In the data rows, 128 means zero.
Here are some points, each followed by its number:
[163  67 108 192  86  52 153 104 120 158 133  84  41 129 112 113 229  83 135 173  42 147 124 177 132  48 141 115 105 212 112 174] 0
[148 122 125 144 149 174 124 128  82 126  89 147 183  93 129 108 150 144 118 106 129 111 138 157 120 139 112 115  94 111  68 129] 1
[148 204  98 146 126 126 109 168 128 116 153 116 168 137 123 133 132  91 121 106 129 103 166 139 126 114 188 154 121  94 120  82] 2
[ 78 120 150 109 190 127  54  89 119 108 133 107 168 113 148 146  98 131  76 165 167  89  74  87  89 138  66  97  99 137  74 124] 3
[134 116 133 109 124 108 114 113  98 129  95 192 122 126 127 123 182 143  86 151 115 107 144 129 158 168  88 130 127 121  70 147] 4
[ 91 134 170  81 128 137 108 104 118 112 113 113 125 125 145 110 129 107 110 124 182 120 123 159 123 155  77 112 143 154  84 134] 5
[113  70 151 141 202 121 105  72 146 113 103  76 117 124 172 134  95 131 113 150 165 129  85  73 118 106 101  78  68 172  53 101] 6
[ 89  74 146 127 121 121 129  84 178 122  93 117 192 105 145  84 191 130 152 172 154 142 147 184 142 114 140  49  69 186  76 147] 7
[177  83 129  59 147 176 160 131 130 122  81 150 204 162 166 116  39 110 118  90  41 160 134 112 135 141 141 159 100 123  58  77] 8
[ 76 104 183 104 137 135  97 111 139  79  89 121 214 124 119  81 171 148 105 149 169 136 111 188 156 141 148  48 116 149 101 120] 9
[130 126 120  39 182 120  76  89 103 112  55 102 217 170 250 124  97 107 102 172  93 128 147  94  66  98  99  46  48 179  21 121] 10
[110 116 143 107 137 133 127  98 138 127 120  99 120 132 152 115 151 107 131 138 155 146 119 132 117 125  82  72 105 190 113 126] 11
[150  78 132  81 113 165 202 171 132 125 142 152  98 146 125 113  68 104 113 100 114 136 161 142 146 137 142 230 197 116 164  83] 12
[156 163 138  71 119 141 134 123 102 144 115 103 194 104 197  99  97 126 108  69 111 193 141 116  93 100 124 164 138 116  98  88] 13
[112 149  94  76 155 119 124 123  87 148 137 164 229 140 146  94  82  97 110 128 148 157 125 146  96 103 140 130  85 142 105 122] 14
[120 138 151 111 114 112 141 107 140 126 114 164 144 130 143  97 118 139 124  92 120 117 155 130  90  99 115 108 116 154  65 141] 15
[125  87  99 194 141 145 120 128 105 126 180 130  73 106 108 142 145 115 129 108 111 110 114 133 127 117 135 157 132  82 150 109] 16
[139  93 123 104 168 214 168 130 126 127 136 151 126 122 130  72 113 120 109  78 129 116 156 143 126 184 103 202 146  89 100  91] 17
[123 165 157  71 112 160 180 175 149 108 141 126 134 139 138 132  96 104 157 113 136 154 146  96 148 184 123 164 145 136 159 109] 18
[101 142 137  82 120 132 162 114 132 130 144  81  92  91 146  59 132 127 119 129 143 149 129 150 113 129  71 119 141 176 102 137] 19
[150 109  83 129  86 120 106 127 113 159 172 103 217 170 132 222  94 164 102  95  91 109  87  83 159 138 147 128 106  29 141  79] 20
[138 134  92 155 174 100  35 108 149  99 108 123 116 161 180 193 117 142  42 162 151  72  90  77  78  94 119  66  97 111  41 158] 21
[142 166 134 174 114 107 139 102 132 126 152 111  85 116 123 111 158 122 152  94  93 142 128 102 110 103  87 121 100 145 119 127] 22
Which three points above are nearest to each new point, looking only along the 5 directions in which the numbered points spread most? Their numbers follow each, nearest first.
[122 136 137 113 118 148 186 159 144 115 188 141  79  90  94  83 117 108 141  71 111 154 195 148 138 176  82 214 160 106 187  84] 12 18 17
[ 66 121 111 136 142 150 151 126 115 112 170  89 121 166 108 126  99 128 124 151 168 102 100 136 120 132 133 132 140 125 146 111] 4 16 1
[123  51  83 151 170 174 169  51 164 159  92  77 139 132 182  80  91  86 158 121  74 154 146 153  79  82 144  69  61 220  10  79] 15 11 6
[118 142 135 107 130 102 128 141 111  86 145 111 114 112 160 126 120 143 121 152 148 138 134 132 120 114 109 116 142 134 133 134] 4 15 11
[169  70 105 127 139 137 143 129 111 163  78  85 130  64  85 215 102 133 132 115 121 135 112 107 145 158 120 142 182 129  66 124] 4 22 2
[104 129 163 120 128 178 147  82 169 126 127 100 148  98 163 102 149 104 138 109 160 143 135 122 140 147  67  87 105 161  89 110] 5 11 19
[105  92 116 103 163 156 171 147 129 181 109 111 158 143 108 143  97 107 152  86  94 129 141 108 142 166 124 151 152 116  85 120] 18 13 17
[115 144 117 137 100  73 128 126 110 176 106 122 159 137 101 127 178 120 155 149 144 100 139 107 132  98 213 100 138 125 181 223] 4 1 2
[ 84 148 152 169 129 106 115 158 143 104 142 118 138 107  69 152 173 181 145 174 201 111  94 145 146 145 164  68 142 116 182 162] 4 1 16
[126 162 108 122 139 128  98 147 117 111 132 133 113 118 118 162 132 117 137 149 150 138 109  98 124 154 125 145 163 107 134 133] 4 16 2
[151 202 169 113 107 139 108 137 155  86 176 149 103 185 136 109 106 127 133 119 153 129 149  89 136 124 116 162 130 118 165 154] 18 17 4
[116 131 151 149 133 128 117  93 138 129 148 128 122  88 120 131 162 122 134 135 151 115 109 135 150 126 104 110 130 119 120 112] 4 1 22
[ 88 167 151 115 156 129 138 124 136  92 106 149 193  62  98 123 144 173 109 135 211 127 127 126 149 195 137 100 137  72 109 115] 1 9 4
[116 113 151 120  77 100 165 125 119 128  96 112 137 108  93 106 163 106 152 110 134 121 124 143 144 110 105 134 160 112 122 153] 4 22 15
[188 151  37 228 125 132 116 197  74 118 116 160 129 227  88 211  27 162 153 160  33  98 114  89  94 114 255 146 158  97 205 107] 20 2 16
[120 109 133 169 122 128 145  48 133 176 125 107 158  80  99 140  94 133 127 127 163 105 127 149 100 122 165  85 150 135 101 143] 4 1 15
[ 96  77 167 152  98 115 153 104 165 149 128 133 164 132 131  95 181 141 147 148 147 156 144 143 161 137 129 109 109 165 119 149] 4 11 15
[ 86 137 139 182 171 131  74  85 157  89 177  57  52  83 131 107 171 117 135 137 160  88  88 127 150 140  96  86 123 118 132 112] 4 22 11
[ 99  81 114 137 161 131 128 126 147 103 132 133 115 142 129 111 151 154 111 178 169 115  93 141 121 134 139 116 104 133 159 114] 4 1 5
[137 136 137 172 183 138 172 144 152 135  99 116 139 167 126 170 130 169 159 181 147 127  95 119 160 120 190  93 131 122 140 108] 4 1 2
[164 189 118 156 109  96 132 207 120  93 149 136  93 160  76 188 108 146 147 150  83 144 102  99 152 140 137 172 159 105 205 144] 16 2 22
[216  82 111 151  78 101 139 145 109 194  82 180 153 212 111 173 128 106 179 126   3 162 152 115 121  83 174 141 131 135 122 155] 2 22 13
[ 84 148 135  79 161 180 159 155 167  97 154 119 137 122 120 111 116 119 131 143 196 142 122 115 124 199  80 140 125 128 170  95] 17 5 18
[ 85 142 143 132 149 129 105 119 133 110 157 102 133 104 151 119 140 141  91 159 194 109  87 154 146 119 127 114 144 107 143 101] 4 5 1
[134 183 120 137 126 105  98 169 128  77 168 106  93 182 161 157  74 153  74 167 155 110 110  95 112 111 142 171 148  86 175 120] 16 2 4
[102 175 139 115 131 155 155 158 148 124 155 147 136 141 118 113  97 148 150 140 175 127 124  77 117 178 103 133 135  93 215 131] 17 18 4
